Named moves, each a turn or a mirror, and the order they were made in; the first pair answered
move vopon:
9, 5, 0, 1, -8, 2, -39, -8  ->  11, -17, -24, 23, -1, 14, 2, -11
16, 10, 9, -2, -38, -20, 16, -34  ->  18, 8, 14, 3, -36, -18, 21, -34
4, 1, 7, 5, -23, -6, -22, 11  ->  3, -15, -6, 23, -16, -1, 6, 6
4, -26, -20, 37, -3, 12, 59, 6  ->  5, 36, 41, -22, -18, -9, -42, 17
move Zun:
12, 23, 19, 1, -19, -13, -49, 32  ->  10, 19, 17, 9, -12, -10, -47, 35
20, -5, -5, 28, -23, -11, -18, -3  ->  12, -5, 0, 35, -16, -15, -17, 3
-8, 16, -2, 16, 27, -13, 25, -6  ->  3, 28, 2, -6, 3, -5, 11, -32
move kem:
-6, -18, 2, 11, 24, 8, 61, 31  ->  -12, -23, -5, 18, 33, 3, 44, 34
-6, -12, -19, 28, -14, 1, -72, 30  ->  27, 20, 15, -23, -68, 13, -12, 27
-5, -3, -19, -10, 6, 11, -36, -8  ->  12, 10, -4, -32, -18, 16, -7, -10
move Fesu:
6, 9, 26, -12, -19, -12, 27, -5  ->  -13, -2, 6, -11, 1, -9, -27, -35
-19, -10, -9, 29, 48, -15, -21, 32  ->  -3, -1, 12, 29, 14, -30, 48, 28
7, -13, 3, -12, -17, -19, 12, -37  ->  -5, -14, -9, -16, 19, 1, -44, 3
Pairs:
Between the rows of a pair lie 2 to 3 moves.
35, 38, -10, -29, -22, 13, -21, 24  ->  17, 5, -1, 22, -11, -27, 58, 0	Zun then Fesu then Zun
27, -18, -35, 39, -26, 28, -1, -8  ->  36, 17, 18, 8, -42, 16, 10, 42	vopon then Zun then kem
12, 2, -21, -10, -16, 29, 12, 6  ->  -2, -10, -26, 6, 5, 18, -30, -10	vopon then Fesu then kem
3, -22, -7, -4, -6, -5, 16, -35  ->  0, -25, 0, 12, 18, -3, 22, 25	Zun then Fesu then Fesu
-14, 1, 19, -50, 7, -8, 18, -39  ->  -38, -3, 25, -25, 37, -26, -2, -10	Zun then Fesu then vopon
31, -12, -1, 40, 8, 4, 56, 68  ->  2, -16, -31, 27, 44, 8, -74, 8	Fesu then Fesu then vopon
-9, 14, -17, -13, 36, 38, -38, 36  ->  1, 29, -8, -42, 2, 44, -28, 14	Zun then kem
-25, -28, -18, -1, 47, 16, -13, 10  ->  -1, -2, 24, -16, 8, 0, 40, 44	vopon then Fesu
5, -30, -30, 16, 23, 7, 38, 4  ->  8, -22, -44, -16, 19, 27, -12, -20	kem then Zun then Fesu
-5, 5, 1, -7, 8, -1, -51, -7  ->  -3, -9, 20, 31, 8, -24, 29, 0	Fesu then Fesu then Zun
13, 21, 1, -8, -16, 9, -4, 4  ->  6, 10, -7, 10, -18, -7, 2, -21	kem then Fesu then Fesu
13, 20, 38, 14, 1, -8, -31, 46  ->  25, 7, -16, -8, -18, 34, -51, -19	vopon then Zun then Fesu
20, 13, 3, -24, -15, 19, -4, 14  ->  4, -11, -6, 22, 13, 1, -4, 25	kem then Fesu then kem
-17, 14, 15, -21, 23, -9, -37, 18  ->  -7, -15, -33, -4, 10, 15, -9, -38	vopon then Zun then kem
-2, 0, 3, 27, 4, -23, -55, -24  ->  15, 13, 27, 18, -32, -34, 15, -30	Fesu then kem then Fesu
5, -5, -20, -7, -7, 6, -17, -35  ->  6, 10, 20, 3, 4, -15, 16, 31	Zun then vopon then Fesu
-21, -32, -11, 20, 28, 4, 12, -31  ->  5, 4, -6, -33, -9, 28, -19, -36	Fesu then Zun
12, 23, -5, -42, -9, 18, 11, 14  ->  4, 2, -30, -24, -4, 20, 21, -28	vopon then Fesu
4, 29, 43, -64, -22, -2, -72, -38  ->  -10, 19, 40, -6, 32, -7, -80, 67	kem then Fesu then kem
-24, 12, 31, -45, 0, 4, -22, -19  ->  -15, 17, 41, -44, -12, -3, 4, -14	Fesu then Fesu
0, 18, 20, -58, -3, 18, 9, -15  ->  -9, -11, -4, -15, 21, 19, 57, 3	vopon then Zun
-16, -20, -12, -7, 19, 3, -14, -22  ->  -6, -21, -18, -24, 10, 20, 4, -14	kem then Fesu then vopon
-8, -19, -3, -17, 20, 16, 44, 18  ->  -8, -15, -10, -4, 25, 16, 29, 39	Zun then kem then Fesu
-11, 3, -18, -11, 18, 2, -46, -21  ->  20, 19, -9, -31, -22, 27, 15, 8	Fesu then vopon then Zun
31, 6, -13, 11, -10, 18, -17, 26  ->  30, 17, 15, 5, -19, -8, -20, 21	Fesu then Zun then vopon
-26, -36, -13, -5, 9, 16, 39, -16  ->  -21, -20, -14, -41, -1, 25, -20, -24	Fesu then Zun then vopon
16, -4, 28, -54, -41, 14, 32, 10  ->  -23, -43, 10, 18, 34, -2, 6, 59	Zun then kem
2, 19, -15, 0, 8, 26, -46, 21  ->  -2, 6, 4, 21, 14, 3, 31, 45	kem then Fesu then Zun
-13, 12, -21, -24, 12, 24, -37, 10  ->  0, 17, -5, -40, -25, 14, 25, -21	Zun then kem then Fesu
5, -1, 10, 49, 8, -24, 8, -21  ->  8, 11, 1, 4, -5, -6, -27, -53	Fesu then kem then Fesu
